(in the rows, 128 means zero)
Each run below is a few steps of one of 7 hidden systems, one row a step.
Z87, path 1:
[[161  92 137  98 143 107 157 178 135  95 139 132 119 131 157  75 204 140
  115 130]
 [157 183 103 122 154 136 119  80 172 157  74 164 103 129 158 140 105  97
  149 139]
 [107 142 133 162 113 136 123 128  69 118 169 116 155 127 113 171  60 145
   76 121]
 [100  91 177 108 125 112 135 142 137 135 167  75 104 111 120 106 196 111
  151 113]
 [190 157  92  94 121 154 170 132 189 124  89 168 144 126 141 100 136 147
  140 141]
 [124 147 117 150 143  99  96 131  72 173 121 163 100 152 147 157  67 111
   94 144]
 [ 67 127 179 124 105 148 121  91 125 125 160  60 155 118  86 160 140 144
  139 121]
 [186  88 124  97 113 105 167 175 138  99 115 132 132 100 136  67 167 157
  129 127]
 [134 162 112 122 167 131 107  93 147 165  80 178  91 177 177 136 117 110
  127 130]
 [ 94 162 137 146 126 136 120 106  79 105 144  99 162  92  88 183  68 134
  108 138]
 [121  68 171 135  99 105 143 142 134 118 173  93 112 113 133  82 185 128
  109 101]]
Z260, path 2, 11 rows:
[[178 150 172 139 170 100 148 168 115 134 163 103 145 134 180  98 146 156
  138 170]
 [ 96 158 167 132 102 108 109  54 127 189  84 113 114 113 132 150 104 120
  136 151]
 [136 122 145 112 119 144 126 138 121  77 176 103 129 102 117 208 139  86
   84 118]
 [176 107 173 100 109 132 150 165 141 135  83 125 137 141 185 111 174 150
  173 122]
 [133 204 134 114 110 127 170 104 119 179 129 143 118 100 139 122  79 135
   83 154]
 [141 120 149 163 114 119  82 145 139 152 174 118 132 143 122 195 142  73
  139 172]
 [126 106 146  59  80 156 138 129 123 116  65 136 153 144 119 171 151 166
  131 116]
 [191 147 138 108 145  93 167 180  94 135 163 128 124 109 151 108 106 154
   84 159]
 [ 96 155 172 143 136 103  96  98 132 196 123 111 127 153 138 139 148 123
  164 187]
 [117 120 145 101  87 131 122  97 108  88 119 101 145  79  84 200 111 121
   93 127]
 [179  95 178 109 144 113 143 175 118 103 144 111 124 151 193 125 175 139
  117 114]]
Z260, path 3:
[[136 150  63 147  99 157 148 150 120 156 113 187 122 121 107 113  57 118
  112 109]
 [111 103  85 140 137 143 102 176 146 160 180 152 125 190  87 127 142 113
  143 144]
 [115  99  81  97 117 124 116 123 132 111  78 150 165 138  64 111 126 182
  151 152]
 [114 104 104 145 173  80 117 144  73  98 154 139 123 143 123  92 118 158
   71 137]
 [ 78 122 143 146 198 110  91 103 112 127 121  83 127 148 113 106 131 146
  188 122]
 [103 102 123 123 130 109 135  71 136  81 128  94  99  65  93 101 129 115
   97  81]
 [139 134 138 179 180 145 135 122 152  68 151 118 131 132 186  95 167 111
  132  92]
 [124 154 115 159 116 161 142 101 146 152  71 146 106 108 154  97  88 101
  172  72]
 [123 142  81 150 111 173 147 147 169 134 192 152 103 124 104 126 121  72
  102  96]
 [155 108  84 146 102 163 118 159 180 127  97 174 164 165 116 117 149 132
  184 137]
 [116 132  64 119 111 135 140 145 100 145 105 193 128 153 102 104  82 158
   85 128]]
Z357, path 4 (11 x 20):
[[166  76 155 102  64 136 119 145 118 129 144 111 147 149 114 190  96 152
  101 108]
 [131 155 184  62 113 105 158 102 137 179  98 103 106 105 145 121 151 143
  135 150]
 [ 93 201 120 124 166 163 149  90 130 128 166 123 148 156 124 137  93 164
   86 137]
 [151 124 138 155  73 137 101 110 155 165 163 133 117 136 124 195  97  78
  101 130]
 [133  90 189  72  90 143 141 107 140 130 105  82 137 141 137 144 143 171
  139  85]
 [146 190 144  79 150 100 164 114 109 154 140 118 121 102 130 128  97 161
   83 178]
 [ 75 179 139 163 121 170 122  81 149 159 162 136 122 161 147 158 127  96
   98 120]
 [168  90 154 120  76 152 120 128 142 120 152  88 158 130 102 192  84 143
  131 102]
 [145 130 175  52 103 103 165 123 127 176 111 117  87 120 154 115 149 146
  101 129]
 [ 84 212 146 119 171 157 140  89 118 132 142 112 156 144 134 159 116 155
  115 162]
 [144 135 113 157  67 154 123 104 162 166 165 141 119 129 107 168  69  95
   94 111]]
Z451, path 5 (11 x 20):
[[107  72 155 150 130 116 115 137 124  85 197 100 116 140 134 125 180 112
   85  97]
 [139 135 171 150 120 148 144 109 123  92 120  69 144  66 135 142 103 118
  165  80]
 [115 197 129 135 110 175 161 110 173 173 161 140 105 119 144 136 129  76
  114 123]
 [132 119 140  95 138 143 128 209 104 174 170 111 115 162 106 158 122 115
  169 129]
 [167 102  96  82  84 169 160 155 164 105  97 146 160 130  98 118 130 166
  146 106]
 [139 197 129 118 158 124 163 148 111 140  90 157 154 127 168  92 140 166
  138 180]
 [106 117 121 105 113  93  83  98 123 186  81 153 123 166  99 152 121 142
  136 180]
 [142  73 125 118 127  84 115 134 108  75 151 136 135 142 123 125 159 160
   49 143]
 [125 108 179 168 130 102 119  82 113  91  78  93 141  96 170 104 138 144
  145 102]
 [ 79 181 144 143 131 131 120  50 146 133 157 112 106 101 122 161 126  89
   82 135]
 [137  93 162 147 110 115 116 177 109 154 191 101  93 123 135 155 134  71
  123 107]]
Z460, path 6:
[[161 128 161  62 142 123 138 148 142 108 136  88 162 134 110 168 159 167
  151 173]
 [202  92  88 157 123 104 131 136 160  90 114 149 122  86 131  82 117 113
  128 111]
 [102 193 130 168 217 130 115 105 127 140 163 107 115 141 148 120 114 104
  152 139]
 [139 149 158  86  82 133 162 151 114 167 121  96 120  61  99 153 111 110
  158 138]
 [182 111 139 140 115 133 128 136 175  85 160 142 129 131 171 153 186  87
   91 131]
 [113 118  74 146 169 162 118 173 137 142 148 140 112 159  95 105 106 105
  184  90]
 [ 87 205 133 120 101 155 174  91 143 167 101 150 117  97 142 104 135 112
  116 132]
 [148 107 160  88 115 121 120 167 147 136 128 118 157 158 128 153 199 143
  163 185]
 [178 103  71 135 125 150 133 114 183  83  98 153 144 119 108 102 106 140
  141  95]
 [114 188 126 146 206 106 138 116 128 165 137 133 108 141 161  66 128 136
  137 158]
 [126 143 162 100 109 118 130 119 122 128  96  82 147  62  92 165 136 121
  184 158]]
Z357, path 7 (11 x 20):
[[191 127 140 139 124 105 154 167 161 148 158 103 108  72 134  90 143  93
  167 143]
 [ 95 137 118 104 196 161 140 169  92 104 122 143 111 184 163 120 145 137
  131  79]
 [121 149  92 142 105 119 106 151  95 130  95 159 144  83  81 177 108  89
  145 177]
 [106  94 114 137  79 157 150 132 178 145 127 143 140 149 113  60 172 148
  150 105]
 [190 121 119 112 197  92 108 161 134 123 151 114 139 154 122 132 118 156
  161 175]
 [ 96 134  92 126 148 121 106  85 127 135  64 179  74 136 147 123 127  86
  116  97]
 [110  96 130 172  98 114 105 113 108  71 124 116 197 113  95 137 137 167
  117 154]
 [186 118 137 154 128  98 151 128 171 155 152 114  91  89 152  57 133 105
  142 118]
 [ 99 125 140 126 209 135 114 153  73  80 142 115 120 173 164 141 143 138
  119  96]
 [126 150 101 146  98 123 129 136 103 112  87 150 123  48 101 158 107  68
  134 139]
 [100 100 135 146  83 158 162 168 137 125 149 134 157 148 128  69 180 157
  134 109]]
Z451, path 8, 11 rows:
[[131 149 148 124  80 201 169 140 181 143 134 129 139 133 149 128 154 111
  159  91]
 [126 190 144  75 137 159 169 175 101 174 145 115 134 133 117 150 106 144
  150 154]
 [162  99 113  72  69 130 140 162 162 179  94 163 126 155 109 120 150 146
  148 151]
 [142 138 137  88 151 121 141 149 112  96 107 136 178 161 139 126 163 200
  119 180]
 [130 121 147 117  88  88 115  84 102 149  38 155 136 120 147 129 121 157
  115 154]
 [ 87 118 157 130 133  86 108  78 122 122 160 118 127 147 129 124 178 149
   61 167]
 [148  77 189 137 110  80 101 105  98 101 122  76 118  89 141 163 131 117
  118 112]
 [102 141 167 152 102 166 144  73 164  99 156 104 129 115 158 142 160 105
   91  84]
 [110 164 183 123 127 141 150 155  95 163 168  78 104  96 137 158 113  90
  144 111]
 [141 114 133  93  69 179 152 147 191 164 161 118 124 135  97 145 143 108
  152 103]
 [169 163 143  81 142 162 178 199 117 123 140 123 155 134 147 139 137 155
  149 142]]
Z393, path 9:
[[137 122 123  86 173 136 146 163 140 148 179  82  90 119  88 115 110 113
  170  94]
 [139 137  99  75  77 180 163 146 166 148  78 175 116 133 126 135 138 111
  142 100]
 [142 128 177 128  99 114 144 185  85 173 108 133 149 151 175 111 155 160
  148 159]
 [114 122 157 133 129 115 135  69 149 167 120  83 130 129 115  68  94 183
  155 109]
 [170 100 122  70 138  98  97  78 172 133 108 139 107 165 125 161 136 140
   99 145]
 [105 167 167 149 135 120 116  95 141 116 108 129 132 110 172 151 202  88
  130 171]
 [137 154 155 173 115 128 141  90 105  85 152 103 173  97 144 140  87 164
   74 126]
 [139 115 123 107 175  97 122 127 126 120 206  90  77 107  98 137 115  95
   88 116]
 [127 169  99 106 122 196 156 142 179 109 142 141 126 112 110 161 153  77
  142 111]
 [160 131 152 131  82 142 167 205  73 135 113 147 137 108 170 137 115 123
  120 114]
 [ 99 128 144 114 144 134 165 153 114 173 169  88 117 139 110  56 111 171
  154  99]]
Z460, path 10:
[[162 134 118 110  97  83 102 103 133 142  98 142 131  92  95 185 112 111
  109 197]
 [190 125 146 142 165 137 121 162 100  90 109 136 145 159 197 162  99 139
  131 106]
 [ 93 110 149 153 143 133 152 130 112 123 159  79 104 102 126  64 119 126
  144  54]
 [ 85 156 127 126 110 110 120  93 141 151 182 118 110 100  81 155 153  88
   79 174]
 [170 116 113 119  94 140 105 178 112 143  98 175 139 157 133 206 107 105
  136 151]
 [124 119 138 141 133 175 157 137 128 102 103 141 129 164 188  92 128 150
  134  45]
 [ 55 120 129 116 137 116 138 113 135 151 164 102 114 126  80  67 174 145
  129 136]
 [136 142 100 119  88 108 102  98 146 136  96 160 155 113  83 176 125 125
  109 203]
 [196 124 143 130 152 129 122 155 111 119  88 150 151 176 195 140  95 166
  141 122]
 [101 105 152 132 162 120 147 104 121 104 126  76 110 101 131  62 131 148
  150  64]
 [103 152 120 129 131  89 125 101 127 128 186 107 122  81  72 138 142 110
   79 188]]
Z393, path 11, 11 rows:
[[155  85 129 113 111  99 116  53 181 125 101 100 113  99  97 107 108 144
  134 103]
 [153 150 118 104 166 110 117 115 156 117 123 172 115 166 169 147 181 116
   82 176]
 [ 91 183 179 172 128 131 124  98  96 118 118  93 157  79 144 167 126 105
  145 152]
 [137  96 127 148 107 126 139 108 122  95 191 111 126 124 113 122  92 145
   44  87]
 [158 133 109  91 187 123 132 168 158 113 173 107  97 106 103 141 158  82
  157 142]
 [120 183 107 128  85 189 172 140 129 139  86 172 130 103 148 136 111  97
  130 101]
 [131 102 172 118 106 121 142 200  64 160 158 110 141 161 142 128 115 167
  122 126]
 [120 105 125 109 127 128 146 103 180 159 131  90 109 112  85  62 129 144
  182  99]
 [188 129 107  79 115 128 125 120 163 145  71 184 126 169 154 150 131 144
  116 154]
 [ 86 153 193 152 137 104 115 112  89 159 104 111 127 134 178 132 169 119
  147 159]
 [123 113 144 148 109 128 127  56 147  96 148  90 168 123 104 123  97 186
   90 112]]
Z935, path 12:
[[ 95 148 149 135  88 178 148 146 123 130 170 147 125 152 156 168 156  94
   78 106]
 [144 111 132 103  87 141 157 188 150 131 113 130 128  87 113 111 193  97
  178 136]
 [174 180  99 105 132 133 186 143 139 139  99 174 120 104 159  80 109 143
  106 136]
 [159 149 136 122 133 123 117 188  96 180 143 147 145 179 142 170 103 142
  136 186]
 [110  86 115  83  63 131 118 116 132 160  76 155 141 160  85 137 129 168
  130 132]
 [160 103 165  66 158  78 136 110 110  99 100  96 119 116 147 121 146 176
  107 131]
 [123 164 167 159 135  96 107  71 110 183 100 100 118 107 146 139  75 125
  151 148]
 [ 77 131 157 131  85 144 123  93 100 117 164 107 135 125 111 188 117 120
   58 114]
 [128  92 182 132  88 121 131 126 154 121 130  98 112  97 151 125 201  87
  148 106]
 [134 202 122 117 135 152 184 120 138 122 110 132 108  57 146 110 119  90
  130 117]
 [153 155 133 167 105 134 148 199  99 162 180 155 134 135 159 134 118 106
  102 156]]
Z935, path 13 (11 x 20):
[[168 164 128 106 173  79 127 101 137 110 126 129  92  76 148 146 140  86
   94 170]
 [117 145 143 189  96 147 108 141  80 151  94 158 133 135 168 169  87  92
  139 111]
 [ 91 118 155  96  83 180 170 159 123 119 163  98 158 138 101 129 153 163
  125  96]
 [174 126 128  99 126  85 153 124 187 153 142 124  97  92 124  72 177 117
  132 165]
 [153 190 102 127 153 126 122 121 109 132  80 180 116 120 164 170  93  96
  109 156]
 [116  91 153 144  78 147 122 187  66 143 128 128 160 165 130 158 103 155
  138 108]
 [111 115 150  68 106 135 160  99 176 147 126 100 133 137 102  86 171 179
  138 128]
 [178 151 121 104 165  62 120 101 134 125 119 130  95  76 132 136 121 105
  102 181]
 [110 144 149 177 107 141  99 118  80 149  89 155 132 155 176 178  83 109
  120 112]
 [ 84 104 169  99  84 164 152 150 112 118 159  78 157 126  91 142 147 158
  136  98]
 [157 130 137 109 120  89 156  96 187 146 139 116  94  82 131  64 172 116
  118 145]]
Z87, path 14:
[[169 108 156  98  65 143 144 109 198 131 109 113 162 120 120 134 168 153
  151 145]
 [175 125 121 126 150 111 137 174  82 152  79 165 117 154 176 102  82 156
  141 120]
 [ 32 157 124 123 161 136 106  63 112 142 121 116 113 149  96 140 116 132
  119 119]
 [154  96 140 118 103  97 136 129 125  55 145 104 165  73  98 137 162 149
   89 157]
 [180 104 156 144 132 117 124 118 159 144  99 136  92 148 208 104 146 106
  144  91]
 [105 202 101 126 182 182 148 123 109 112 127 129 140 133 126 149  70 131
  137 105]
 [ 88 113 121 144 102  93 131 131 105 129 188 122 101  84  86 117 145  92
   64 139]
 [178 126 171 112 108 144 134 128 198 140 147 110 148 148 155 149 182 128
  153 155]
 [175 145 104 120 129 134 153 168 106 169  92 148 114 119 134 109  47 138
  162 108]
 [ 34 141 122 116 133 139 117 110  96 160 152 139 114 177 102 136 137 142
   87 129]
 [149 113 151 100 105  89 126 121 139  99 117  95 160  72  90 144 171 140
  143 189]]

Which system made each of these runs?
path 15, 2 rows:
[[172 108  87 104 134 115 132 152 125 151  67 158 129 140 115  86  83 168
  170 124]
 [ 70 152  89 128 162 105 125 126 107 154 178 149  97 140  92  99 134 118
   77 160]]
 | Z260
path 16, 2 rows:
[[130 123 149 149 158 107  99  59 106 105 110  86 146 125 126 145  63 168
  125 111]
 [119 108 139 102 185 107 114 113 125 103 142 105  60 119 150 140 156  77
  111  82]]
 | Z260
path 17 (2 x 20):
[[134 186 102 103  90 156 173 137 133 194 107 168 125 125 118 115  77 139
  122 140]
 [ 94 132 154 110 122  90 115 135  78 182 158 117 127 156 104 146 119 159
   93 184]]
 | Z87
path 18 (2 x 20):
[[128  93 121 134 120  58  98 107 137 147 144 111  92  77  82 116 145  88
  124 166]
 [151 172 109 138 156 151 109 126 110  97 127 146 146 132 137 214  86 101
  108 148]]
 | Z460
path 19:
[[158 130 113  61 170  94 124 123 133 110 120 109 143 119  80 143 119 175
  139 181]
 [165 111 118 146 100 107 113 123 133 110  60 192 133 135 182 128 165 113
  106 150]]
 | Z451
path 20, 2 rows:
[[117 116 131 156  78 167 119 141 147 168 201 114 137 159  92 163  98 110
  122 111]
 [121 120 112  90  98 146 127 114 149 178  97 177  72 168 147 143 130  97
  100  92]]
 | Z460
path 21, 2 rows:
[[146  95 105  79 112 124 153 152 128  89  54 166 129 121 134  91 175 153
  129 115]
 [122 172 115 172 165  98 122 144 105 146 113 151 159 130 141  85 132 152
  154 202]]
 | Z357
path 22, 2 rows:
[[134 155 158  96  87 125 149 130 140 218 170 111  97 121 111 145 105 111
  114 149]
 [160 131 142 109  98 124 111 120 172 119 141 128 166 128 108 194 167 121
  122 199]]
 | Z260
path 23, 2 rows:
[[125 172 150 152  97 170 157 101 104 122 125 121 156 116 150 157  62 149
   92  91]
 [115 119 181 125  68 122 140 148 108 187 187  94 116 118 113 150 120 117
  102 131]]
 | Z357
path 24:
[[148 144 148 132 120 119 160 142 154 185 134  98 143 112 119  59 117 167
  188 150]
 [165 138 142  99 146 103 117  59 196 110 117 104 117  91 123 151 157 108
  134 158]]
 | Z460
path 25 (2 x 20):
[[166  90 116  78 130  78 127 160 111  94 111 128 151 110  94 121 151 173
  120 181]
 [136  99 146 131 111 114  98  70 142 150  55 151 103 159 173 131 127 126
  133  97]]
 | Z87
path 26, 2 rows:
[[113 114  91 105 149 109 153 184  85  99 150 142 141 121  87  80 145 165
  103 150]
 [172 129 125 163 143 109 100  98 177 138 103 147 162 168 159 104 140 162
  154 175]]
 | Z935
path 27 (2 x 20):
[[136 114 165 148  66 144 130 158 128 188 180 131 125 168 148 155 123 114
  103 123]
 [171 143 124  65 118 150 126 123 167 148 110 126 156 153 101 186 110 156
  158 164]]
 | Z260
path 28, 2 rows:
[[ 80 141  93 138 155 115 122 137 125  99 125 170 142 142 118  96 200 130
  112 180]
 [133 142 116 155  97 145 117 122 131 151  90 134 191 138  94 132  82 174
  184 164]]
 | Z460
path 29, 2 rows:
[[117 164  90 123 193 123 120  72 163  71 105 139 119  99 120 119 155 106
  122 141]
 [158 172 127 137 146 115 148 193  96 156 141 122 156 104 118 115 104 143
  170 190]]
 | Z460
path 30:
[[139 143 125 124 131 178 139 128 177 138 139 117 182 179 111 117 118 187
  175 137]
 [171 110 105  98 139  86 100 125 135 192 133 151  80 164 118 142  83 120
  108 149]]
 | Z357
path 31, 2 rows:
[[175 112  88  86 160  97  98 106 180 109 111 134 117 115  87 155 137 114
  146 169]
 [134 117 115 142 122 121 121  86 138 110  64 181 132 163 181  96 148 157
   94 118]]
 | Z357
path 32 (2 x 20):
[[112  85 183 128  95 105 105 125  64 101 121  85 149 119 123 181 117 148
  104 117]
 [135  74 124 156 105 112 114 123 103 103 172 129 120 146 126 136  94 141
   48  88]]
 | Z460
path 33, 2 rows:
[[ 97  91 130 143  97 162 150 163 129  81 171  93 161 107  83 111 156 135
  140  91]
 [130 135  90 164  97 122 117  93 181 179 167 164 114 148 106 109 114 110
   87 155]]
 | Z460
path 34:
[[137 159  91 106 104 127 167 116 180 185 147 144  99  92  86  76 114 115
  123 146]
 [125 130  97 191 113 130  93 124 151 105 148 169 167 149 117 151 156 105
  108 182]]
 | Z260
path 35 (2 x 20):
[[ 94 172 137 189  99 155 103  98 141 159 133 122 172 131 108 169 106 110
  161 166]
 [167 115 121 111 118 123 139 150 120 167 186 132  97 161 128 139  70 135
   69 105]]
 | Z451
path 36, 2 rows:
[[138  95 154 177 139  75  97 137 110 141 204 100 132 145 123 119 126 135
   98 161]
 [ 89 138 112 127 121 165  99  57 183 117  88 142 130 145 113 166 152 101
  146 117]]
 | Z935
path 37 (2 x 20):
[[134  96 109  87 104 114 157 124 124  99  96 144 152 126 105  77 141 202
   95 129]
 [188 140 163 119 183  83 105 100 146 145 124  98 132 149 164 138 114 156
  151 168]]
 | Z935
path 38 (2 x 20):
[[153 169 138 179 118 138 113  97 125 175 107 133 141 135 152 149  42 129
  149 133]
 [104 116  96  90 162 128 127 126 142 157 166 149  66 183 121 109 130 119
   81  96]]
 | Z451
path 39 (2 x 20):
[[153 122 134  79 108 123 174 132 137 142 178 126  86 120 133 113 120 130
   46 101]
 [159 172 138 149 168 123 111 135 164 139 127 131 156 140 153 137 162 115
  184 199]]
 | Z260
